One vector is turned by the same rotation once a step. Each row is the vector after some number of steps, and that number follows the row.
The counts run from 0 to 258.
[ -5   3 -21   7   4 -19  -4   6  11   4  24  -3 -18   4  -8   9  29 -26
   0  -7  10   3   9   4  -7  -7 -26 -10   5  -4 -29  -1 -40  14   1  -4
 -17  13   5  -7 -21  -1  -3  12   5   1 -18  21 -22] : 59
[-11 -14 -13   0  -8 -14  -1   1  -6  -1  25  12 -17   0   4  13  25 -44
  20  17  19  11  14  27 -13  -6 -10 -13 -12  -6 -18   7  10   3   2   3
  -1   6  11  14   1  -9  -5  20  17   7 -26  13   5] : 5
[ 22  17  -6 -13  -4 -35  10   0   7  -8  22  11 -13   3  -1  -3  11 -28
 -11   5  16   8   7   4  -3 -12 -28 -14   8   3  -8  -5 -16   9   8   0
 -25   4   4  -5  -9  -2   5  24  21  -8 -28  -7  -8] : 35
[  9  18  13   4   3 -34  30  -1   1   4  10  11 -11  18   1  13  18 -35
  17  15   3  38  17  10   3 -12  -7  -7  19  -5  -5   9 -14  11   5  10
  -3   0   4   4 -12  -6  -6  15   9  -4 -22  -9 -13] : 134
[ 17  12   7   6   3 -25  12 -11   5  -8  29  -8  -7   0   9   1  24 -20
  10  28  -6   9  16  -8  -7 -22 -14  -8  29   4 -10  -2 -17  15 -17  -5
  -3   9  -7  -9 -25  -2  -3  34  17   2 -11   3 -16] : 223
[  8  -1  -5  -9   2 -29  -6   4   6 -10  48   2 -16  -2 -11 -10   3 -25
   8  12  -7   2   8 -15  -4  -8 -27  -1  14  11 -34   3 -18  12  -2   5
  -8  16   2  -9 -12  -3  -3  25   5   6 -19   3   9] : 206
[ -1  11  13   1 -13 -13  18 -17   5   3  16   7 -20   4   4   1  33 -38
  12   4  12  25  15  17 -11  -8   0 -15  15  14  -1   6 -27  15   4 -12
   3   8  -4  -1   2   7   4  12  15  -9 -30  -8   5] : 12
[  5  10   7  -7   4 -38   1  -4   7   1  29  -4  -5  -1   2 -12  19 -35
  -1  10  19  21  11  23 -19 -17 -12   0   8   0   2   2  -9   8   2   1
  -7  10  15   0   2   3  16  32  22  -3 -22 -10  13] : 137
[ -7 -13  -4   0   4 -18   1   8  -6   4  19  22  -8  -5 -17  11  18 -41
  26   8  -3  19  20  22  -8 -22   8   9  10  16 -21  12 -10  -2  17 -10
   5  21  12   7  -4 -15 -15  21   0   4 -19  -2   5] : 130
[  1   2  14 -24   4 -28   6 -12  -1  17  27  -2 -21  -2   8   7  21 -34
  13  17   9  12   5  19  -7  -9  -6   1   9  15 -10  14 -14  12  22  16
   5  20  15   0  -3  -8   4  24   6  -2 -12 -13  -6] : 238
[ 15  15  11  -1  -8  -9  11  -4 -14  -2  23  -2 -14  -2   5  -8  19 -38
  -7  11  -4   9  23  -6 -10 -17  -6   2  21  25 -15  -6 -31   5  -1  -7
 -12  12   2 -19   4   7 -14  18  12  -5 -12  -2   3] : 201
[ 11  -4 -11 -11  -9 -26   2  13  -5  -3  39  -1 -13  13   5  18  17 -27
  16   5   4  -7  14 -11  -3   0 -20 -10   1   7 -20 -16   1   2  -7   9
  -2  26   4  -4  -2   8  -5  25  19  22 -20   7  11] : 208
[ 12   2  -3   2 -15 -14  -1 -13  -4  -7  19  -3 -32   0  11   6  26 -20
  13  21   7  15  13  -4 -14   5 -16 -18  -4   6 -16  -2 -25  14  -3  24
 -12   7  22  -8  -1   8 -13   7  33   8 -13   2 -10] : 69
[  9  -5 -13  18   7 -18   8   7  13 -21  17  22   2  -5 -15   4  17 -28
   3  10   5  18  17   7 -16 -25 -18   0  20 -12  -5  -8 -10   6  -3 -15
  -9   8  -3   0 -13  -9  -2  36  14   7 -25   7   5] : 142
[  4   3  -3 -14   7 -23  -8   5 -11 -17  25 -18 -27  -5  10  14  22 -22
   6  30   4  28  19   1  10  -7  -5 -15  19  -9 -24  -5 -10   6   2   4
  -8   9   1  -7  -4  -7 -19  21   7  -9 -16   6 -21] : 90
[ -9  -4  -3 -15  10 -25  -5  -7  10 -13  40   9 -12 -10 -10  -5  20 -25
  18  14  18  13   4  15  -9 -15   3  -5   2 -16 -21  16  -9  -3   8 -10
  -1  16  20   8  -1  -4  -7  21  14   2 -15  -2   1] : 3
[ 19  -9   9 -18  -6 -10  -3 -10 -10  -4  22  -5 -21 -21  -7   0  23 -32
   9  15  -2  16  12   2  -3 -11 -13  -4   9  15 -18   6 -20   5   1   2
 -27  14  21 -16  -9   7 -31  18  11   2  -7  -9 -13] : 67
[ 14   5 -11   2  13 -18  14  12  11  -3  20   8   0   6  -4  26  21 -31
  -3  22   8   9  21   7 -13 -12 -24   6   9   5   0 -28  -5  16   1   8
  -2  27  -3   0   0 -17   3  42  12  10 -16  -7  -6] : 244
[ 17   6 -15  -5   2 -25  -6   8  -5  -1  17   3 -10   0  -1   0  29 -25
  -9  16  14  13  28   5 -12 -23 -12  -1  10   7   1 -23 -20   0 -11   2
 -25  18   4 -17   6   2 -13  22  22  -3 -10  -9  -4] : 55
[ 15   7  -7 -27  -6 -33  -1   0   0  -7  27   6 -31  -5  -4   7  25 -18
  13  13  14  11   4  -9   5  -4  -3  -4   5 -19 -16   8 -24   1   3  -8
 -16  25  14 -10  -2   9  -4  15  16  -6  -8   6 -29] : 192
[ -8  -1   3   0   1  -9  17  -1  -4 -13  27  25 -11   2   4  16  30 -39
  21  14  -6  19  22  -4   4 -10   1  -4   6  20 -19  -7 -14  -1   9   8
   4  14   9  -7  -8 -24 -31  15   4  15 -22   1  -9] : 233
[  7  22   8  -3   2 -13   1  -3  -4  -4  42   2  -5  -2  -4  -8  16 -47
 -12   7   0  -1  18  -3   6  -3 -23  -6  13   7 -25   4 -33  16  -1  17
 -10   6  15 -15  -2  -1 -11  19   2   7 -16  11   1] : 80
[ 16  13   2  -2 -10 -18  15  -9  12  -7  19  12 -14 -14 -15  -1  29 -36
   7   0  -2  15   3   3   0   0 -11  -6   0   4  -9   4 -22  10   0   4
 -27   9  27 -10  -8  10 -21   8  28   7 -23  -3  -2] : 169
[-12   5 -17   8  -8  -7  -8  -7  -7   9  19 -18 -18  -8  11  17  27 -28
  14  16   7   9  21  17 -21 -11   1  -3  16  15 -27   3 -16  21  -7  15
   1  10 -15  -5 -15  -6 -12  26   9   3 -22  16   7] : 95
[ -8  17  -4 -11  -8 -14  -5 -16  -8   2  33   4 -29 -14  17  11  30 -33
   3  13  20   0  20  11 -15  -9   2 -10   7  10 -16   6 -19   9  26   9
   1  15   1 -13  10 -13   3  30  14  -2 -15  11  -3] : 93
[  3  17 -16   7  -9 -18  15   0   2 -11   3  17  -8   4   5  27  22 -37
  21  15  13  29  16  13  -6  -8   5  -3   9 -14 -14  14   2  13   7   2
  -3  19  -5   8  -7 -11  -5  26  20   5 -27  22  -2] : 7
[  3   2  -5  10  -3 -32  -2  24  -5  11  10   5 -20  11 -15  15  13 -45
   9   4   5  19  14  25 -23  -9   2  13   0   8 -20   9 -10  -3  11  -1
  -9  22  22   9   5   6   4  12  13  -3 -18   2  -1] : 28
[ 12 -10   9  -6  21  -7  20  -6  15 -18  32   7  -2   2  -7  14  23 -25
  14   9  14   8   7   4  -4 -15 -15 -15  12  -5  -9 -12 -19  17   7  -2
   1  12   3   1 -22  -9  -4  35  23  14 -19  -8  -7] : 123
[  2  21 -14  -3  -6 -25  -7  -3   1   5  25  -5  -4   1  -3 -11  25 -35
 -17 -12  11   5  15   5 -11 -12   3   1  18   6 -16  -1 -33  13   5  12
 -15  13   6 -17   5  14 -11  23  22   2 -16   7  14] : 182
[  3  -7   2  14   5 -32  -2   5  19  -6  30  -5  -6   4 -12  -2   4 -29
  12   4   4  22   4  15 -26 -13 -19   1  17   5 -25  -3 -19  15   2  -5
  -2   0   1   0 -14   4  11  20  23  -1 -28  -5  13] : 15
[  0   6 -13  14   5 -38  -9  -2   4  -8  15   8 -10   5 -14  -7   9 -21
   5  12  15  22  21  14 -19 -16 -14 -11  20 -20 -14   9 -38   8 -10   0
 -11  -1   4  -2 -14  -1   4  14  15  -8 -22  13   1] : 160
[  1  15  -5 -21  -1 -21  -4  -6   7 -18  37   1 -12  -7  14   9  41 -20
  -6  15  13  -2   7  -6  -7   5   0 -10   9   3 -14 -16 -21  14   4   3
   7  19  -6   1  -3   3   1  30  16  21 -29   5   7] : 227
[  8  21 -17  -8   5 -21  -4   7   3   6  19 -10  -9  14  -6   2  21 -34
 -11 -11  19   7  10   3  -5 -15  -3  -2  14   9 -18  -6 -32  12   9  14
 -22  14   0 -19  -1   6 -10  29  23  -2 -15   5  -1] : 181
[ -4  11 -23  13  -3 -26  -4   4   5 -10  36   5 -13  -8  -9   0  20 -35
  -6 -11 -13  -3  16  -5  -8 -10 -16   5   5   7 -29   6 -17  -3  -2  -1
 -17   5  15 -16 -13  -7 -15  21  10  11 -17  23   9] : 61
[  7   3  -5   2 -16 -35  15  -7  -3   7   3  17 -13   1   2  20  12 -29
  27   2   0  31  13  11  -3 -11  -3  -9   9   0 -17  19   4   8   4  18
 -18   9   0   3 -15  -2 -17  11  17   9 -40  -2  21] : 152
[ 20 -13   5   2   1  -5  19   9  -3   5  25   1  -9   8 -22  15  26 -45
   4 -11   2  15   6  15  -5 -16 -17 -11  13  -2 -14   7 -20   6  -2  -7
 -21   6  21  -7 -16  15 -10  23  12   3 -15   6 -17] : 167
[  9  14 -11   4   2 -17  12  10  -3  -9   0  12  -2  -4  -5  25  13 -43
  12  20   8  31  17  11  -1 -19   5   9  17  -5 -18   9   4  10  12  -6
 -11  17  -6   6 -11 -16 -10  26   9 -10 -23   9  -2] : 8
[ -9   2   5  -6  11 -16   9  -5   0 -17  32  13  -7  -2   8   1  42 -31
  -8  17   4  14  30   7  -2 -19  -5  -7  17  -6   5 -21 -26   6 -11 -12
   4  13  -8  -6   4 -14 -11  29   0   6 -26  -2   5] : 246
[  8   4   8   4   2  -5  11   9 -10   0   6   0  -3   9  -4  10  25 -52
  -5  15  17  28  21  30 -17 -23   0   4  14  16 -11  -6 -10   4  13  -8
  -6   9   7  -2   7   1  -3  25  23 -15 -13  -7   0] : 10
[ 14  -5  -6  10   2 -16  11  11  -2 -23  26  35   2   1 -10   9   9 -36
  -5  10  12  17  25  12 -12 -22 -25  -6  11  -1  -9 -13  -7  -5   2 -15
 -13   7   2  -1  -4 -12  -7  26   5   2 -29   2   6] : 143
[ -4  14 -17   5  -4 -31  -1 -11   4 -18  13  22 -10   2  -8   1  32 -32
  12   6  20  27  11   9  -3   4  10  -6  -2  -3 -20   7 -20  10   4   8
  -7  14  11   8 -11   1 -20   9  25   8 -35   9  10] : 25
[ -8   6 -28   3   2 -32  10  22   5   8  27  10  -8  14  -5  15  26 -38
  -1 -24   3   1  20  10  -7 -17  -8  -4   0   2  -8 -14 -10   0   0   4
 -18  14   3  -6   7  -2  -5  26  13   9 -28  12  12] : 163
[  6  -5  -2   6   6 -12  11  19  -8 -17  23  22  -2  11  -1  14  23 -48
  -9  -2  12  18  23  15  -4 -11 -22 -16   4   3  -6 -24 -12  -7   1 -11
 -13   9   3  -3   3  -8 -10  21   9   4 -30   2   4] : 144
[ 11 -18  11 -16  13 -12   8  -5   4  -1  13   1  -9 -15  -2  15  28 -32
  20  17   3  28  13  24 -12 -25  -6  -2   7  13  -1  -5  -7   8  10   7
 -14  11  16  -6  -5  -5 -21  28  18   3 -12 -25  -4] : 257
